One turn moves each row of this set onto another row. After a few examples, where does it send each row asked below?
Q_952: [-0.46 -1.59 -0.21 -1.44  2.31 -0.92 -1.19 -0.97  1.67  0.40 -1.46 -1.07
  2.98  1.82]
Q_212: [ 2.33  3.42 -1.51 -1.10 -0.06 -1.18  1.32  1.30 -0.04  0.68 -0.01  3.46
  0.26 -0.84]
Q_994: [ 2.04  1.53  1.00  0.24  0.16 -2.24 -2.44  4.12  1.44  0.49  1.19  0.94
 -2.33  1.98]
Q_11: [ 1.32 -0.66 -1.07 -1.44 -3.66  2.94 -0.74  1.73  2.78 -0.52 -0.31 -0.61
  0.76  0.90]
Q_974: [ 1.54  2.42 -1.44 -1.34  1.36 -1.26  1.42  2.06 -1.62  0.79  1.52  3.67
 -1.92  1.48]
Q_895: [-3.35  1.86 -0.13 -0.54 -1.68 -2.06  0.59 -2.48  1.10  0.69  1.06 -1.47
 -2.07  0.37]
Q_213: [-0.02  0.41  1.51  1.39  2.29 -1.11  0.33 -0.22  0.03 -1.88  4.02  3.40
 -0.73  0.85]
Q_261: [-0.90 -4.59  2.95 -1.39 -0.02 -0.03  2.02  0.19  0.08 -0.52 -0.83 -0.59
 -1.37  1.16]
Q_265: [-4.49  2.08 -0.41 -0.13 -2.34 -1.38 -0.49 -0.76  1.28  0.64  0.62 -0.64
 -2.66  0.28]
Q_687: [ 0.40 -2.49  0.43 -2.39  2.34  0.72 -2.68  0.59  2.43  2.03 -0.70 -1.46
  1.55  0.06]
Q_168: [ 2.27  1.14 -0.05  1.18  0.96  1.02 -0.08 -1.45 -1.27  0.06  4.28  1.27
 -0.46  3.18]
Q_327: [-4.53  1.23 -1.86 -0.18 -0.54  0.85  1.74  1.56 -0.51  2.66  1.50 -0.88
 -1.37  1.92]
Q_485: [-3.59  0.85  0.80  2.03  0.69  2.61 -0.25  1.15  0.28  1.75  0.50 -1.26
 -1.57 -3.23]
Q_603: [-0.15 -3.77  1.49 -1.71  0.14 -0.23 -0.07 -0.91  1.04 -2.18 -2.15  1.33
 -0.41  1.80]
Q_804: [-2.15  1.61  0.35 -1.66  2.42  2.69 -1.13  0.30 -1.29 -1.22  1.43 -2.99
 -2.46 -1.79]
Q_243: [-2.24  2.83  1.04 -1.95  0.25  2.18 -1.46  0.63 -2.62 -1.74  0.94 -1.57
 -1.36 -2.00]
Q_936: [-0.89  2.10  1.08  3.31  0.27  3.12  0.88  0.24 -0.86  1.98 -0.78 -0.37
 -2.32 -2.04]
Q_325: [-4.27  0.26 -1.01  0.40  0.89 -0.53  2.72  0.99 -0.57  2.70  1.61 -2.24
 -1.52  1.61]
Q_916: [ 2.02  2.11 -0.82 -2.85  0.01 -0.42  1.43  1.68 -0.19  2.17  0.90  4.13
  0.73  0.83]
Q_609: [ 0.55  1.65  2.12  1.58  2.19 -0.12 -0.20 -0.35  0.41 -3.20  3.00  2.45
  0.12 -0.20]
Q_364: [-0.40  0.96  0.91  1.72 -0.66  0.27  1.64 -0.21 -1.25  2.33 -0.33 -1.82
 -1.62 -4.02]
Q_667: [-0.21 -3.03 -2.21  0.96  0.29  2.70 -0.44  3.06  1.59 -1.75 -1.44  1.39
 -0.48  0.35]
Q_926: [ 2.11  3.07  1.01  0.99 -1.19 -2.65 -1.04  2.37  0.28  0.85  2.87  1.52
 -0.59  0.91]
Q_57: [ 2.79  1.70  0.23  1.26  1.86  2.76  1.13 -0.62 -1.81 -1.11  2.91  1.15
 -0.40  2.86]
Q_776: [ 2.08  3.05  3.00  0.63  0.66 -1.01 -1.17  3.66 -0.85  0.13 -0.04  0.84
 -0.40  2.31]
Q_851: [-1.17  1.12 -0.55 -1.66  0.69  0.31  0.12  0.75 -3.41 -0.60  0.39 -3.07
 -3.10 -2.42]
Q_548: [-0.73 -2.15 -2.13 -0.56  0.49  1.86 -0.01  3.60  3.07 -1.66 -1.85  1.39
 -1.10  0.14]
Q_848: [ 2.60  2.46  0.58  0.11 -0.19 -1.39 -0.26  5.07 -0.58 -0.49  1.62 -0.05
 -1.92  1.56]
Q_256: [ 1.69  3.70  0.70 -1.49  1.47 -0.47  0.32  0.79 -1.52  0.53 -1.67  3.75
  0.48  1.06]
Q_221: [ 0.96 -1.75 -0.93 -0.91 -3.39  3.05 -1.37  0.93  1.50 -2.43 -0.10  0.08
  0.99  0.47]
Q_329: [ 1.03 -3.59  2.50 -2.81  0.24  1.41  0.17  0.13  2.09  1.16 -1.56 -0.16
 -2.21  1.15]
Q_136: [ 0.37 -2.32 -1.16 -0.51  1.15 -0.53 -2.28 -2.08  0.53  1.28 -0.99 -2.31
  1.76  0.85]
Q_72: [ 0.66 -3.41  0.40  0.47  0.59  1.21 -1.07  0.41  0.99  0.96 -0.46 -1.41
  2.84  2.62]
Q_271: [-2.39  1.75 -0.10 -1.89 -1.12  3.58 -0.50 -0.91 -1.69  0.03  0.50 -1.79
 -3.59 -1.25]
Q_322: [-0.79  1.33  1.99  1.45 -0.22  3.23  1.62 -1.28  0.62  1.74  0.38 -1.21
 -2.21 -3.23]
Q_697: [ 0.28 -2.83  3.03 -1.09 -0.49  0.23  1.79  0.00  1.54  0.08 -1.89 -0.85
 -0.98  3.47]

Q_697 moves to Q_322
Q_926 moves to Q_603
Q_895 moves to Q_609
And these:
Q_364 moves to Q_256
Q_265 moves to Q_213
Q_136 moves to Q_243

One turn moves each row of this set onto another row. After a few examples, where does it send each row asked below?
Q_459: [-0.47 -0.76  0.92  1.12  5.26 -0.15 -4.06  0.02 -1.64 -0.96 -0.09  0.53
  1.23]
Q_424: [ 0.79 -1.34  3.05  1.39 -1.20  0.34  1.25 -3.05 -2.23 -0.91 -1.10 -2.63
  0.68]
Q_613: [-1.12 -0.61  3.03  1.65  1.59  1.58 -2.85 -0.50 -2.36 -3.37 -0.38  3.01
 -1.79]
Q_885: [ 0.22 -0.57  1.29  0.24  5.16  0.11 -3.05  0.49 -1.90 -0.32  0.14  0.93
  1.96]
Q_830: [-1.69 -1.35 -0.91  2.92 -1.98  3.10  1.02 -1.55 -2.47 -0.71 -0.29  1.91
 -1.72]
Q_632: [-1.73 -0.60  2.68  0.13 -1.28 -0.70  3.30  1.44  0.59  1.53  0.76  0.25
 -0.49]
Q_874: [-0.91 -2.32 -3.69  0.96  1.21  0.80 -4.21 -0.86  0.50 -0.32 -1.67  1.09
 -1.41]
Q_622: [ 0.47 -2.94 -0.66  0.05 -1.00 -0.77 -1.47  1.95  0.94 -0.49 -3.18 -0.47
  3.89]
Q_858: [-1.44 -1.11 -0.80  2.60 -2.62  1.68  2.06 -2.51 -0.62  0.88  0.64  1.22
 -1.12]
Q_790: [-1.46 -2.39 -3.30  1.62  1.31  0.45 -4.53 -1.20  0.43 -1.63 -1.25  1.59
 -1.04]
Q_232: [ 0.93 -0.45 -1.95  2.37 -3.45 -0.14 -1.38 -2.93  0.85 -0.13 -1.30  1.33
  0.40]
Q_945: [ 0.14 -0.12  1.96  0.19  4.57 -1.20 -3.40  0.70 -1.68 -0.75  0.08  0.97
  2.07]
Q_849: [-2.69  0.82  2.28  0.23  1.86 -0.10  1.51  1.71 -1.74 -1.10  1.73  1.55
 -2.37]
Q_68: [ 0.59 -2.09  0.01 -0.28  0.81 -1.23 -1.44  2.56  0.44 -0.66 -2.55 -1.51
  4.04]
Q_645: [-1.43 -0.60  1.93  1.51  2.05 -1.48  0.82 -3.46  1.57  0.18  1.28 -1.70
 -1.76]
Q_740: [-2.13  0.14  2.37  0.65  0.37  1.21  1.29 -0.39 -3.37 -1.49  1.53  1.31
 -2.55]
Q_706: [-0.42  0.03  1.08  1.25 -1.92 -0.67  2.87  0.62  0.44  3.01  0.12  0.34
  0.82]
Q_533: [ 0.78 -2.41 -1.22 -0.90 -0.05 -0.39 -0.89  2.54  0.54 -0.47 -2.87 -0.98
  3.62]
Q_473: [-0.79 -0.25  2.66 -0.20  0.82 -2.34  1.16  2.10  2.83 -1.19 -0.02  0.90
  2.25]
Q_516: [-0.83 -2.76 -3.64  1.58  0.41  0.39 -4.29 -0.70  0.87 -0.71 -2.23  0.07
 -0.41]
Q_597: [-2.48 -3.26  1.97  0.56 -0.67  0.49  0.85 -0.90  0.56 -2.74 -1.72 -1.86
 -3.23]

Q_516 moves to Q_459
Q_613 moves to Q_473
Q_597 moves to Q_645
And these:
Q_830 moves to Q_849
Q_790 moves to Q_945
Q_885 moves to Q_533
Q_740 moves to Q_632

One turn moves each row of this set onto another row. After a few examples, where does it send each row asked below?
Q_354: [ 0.61  1.46  2.26 -3.69 -3.33 -0.16 -4.21 -5.14  0.10  0.11  4.24  3.78
  1.29]
Q_892: [ 0.53  3.12  1.45 -2.32 -0.51  2.69 -2.57  2.74  1.67 -0.61  4.34  1.19
 -0.25]
Q_38: [-1.69 -1.55  3.26 -3.33  1.00  4.74 -5.61 -2.54 -2.34  1.04  3.98  1.06
 -2.76]
Q_239: [ 1.63  0.55  3.91  0.04 -1.70  2.63 -4.69  1.52  1.63  3.10  2.26 -0.09
  1.59]
Q_270: [ 0.62  3.68  2.93 -1.88 -0.53  2.55 -2.12  2.04  1.50 -1.00  4.50  1.38
 -1.19]
Q_631: [ 1.53  2.52  1.96 -2.52 -1.12  2.15 -2.29  3.08  0.74 -1.64  4.09  1.07
 -0.53]
Q_690: [-2.71 -1.25  3.64 -3.08  0.54  3.08 -4.32 -2.25 -2.69  0.80  3.89  2.38
 -3.22]
Q_411: [ 2.14 -0.05  3.79 -1.64 -1.44  7.21 -6.57 -2.49  0.13  0.07  1.09  0.13
 -0.88]
Q_381: [-1.44 -1.23  3.98 -2.62  0.80  3.90 -5.88 -1.95 -3.59  0.88  3.56  1.37
 -2.79]
Q_233: [ 0.90  1.00  2.33 -3.40 -2.44 -0.20 -3.29 -4.66  0.02 -0.11  3.43  4.08
  2.68]
Q_554: [ 1.37 -2.27  1.93 -2.32 -1.50  3.74 -3.26 -1.46 -0.03  0.40 -0.75  3.14
  3.38]
Q_522: [ 2.31  0.80  3.05  0.00 -0.99  1.95 -3.31  0.02  0.38  3.32  2.27 -1.91
  0.80]
Q_800: [ 1.68  1.41  1.57 -4.12 -3.17  0.45 -4.89 -4.73 -0.75  0.29  2.38  3.92
  2.10]
Q_859: [ 2.62  0.82  2.60 -0.97 -0.61  6.39 -5.13 -3.70 -1.14 -0.20  1.06 -1.15
 -0.78]
Q_125: [-1.54 -1.28  4.38 -3.61  0.75  4.50 -4.50 -3.27 -2.44  0.55  3.53  1.78
 -3.14]
Q_744: [ 1.80 -1.07  0.87 -1.95 -0.41  2.98 -1.54 -2.18 -1.17  0.87 -1.17  1.57
  2.73]
Q_109: [ 0.23  3.16  1.99 -2.29 -1.15  2.44 -1.93  1.79  1.09 -2.52  4.57  2.21
 -1.35]
Q_580: [ 0.96  0.80  0.89 -3.75 -2.41  0.83 -4.63 -4.92 -0.08  0.03  3.12  3.76
  3.21]

Q_522 moves to Q_859
Q_38 moves to Q_580
And these:
Q_109 moves to Q_690
Q_554 moves to Q_239
Q_233 moves to Q_270
Q_631 moves to Q_381

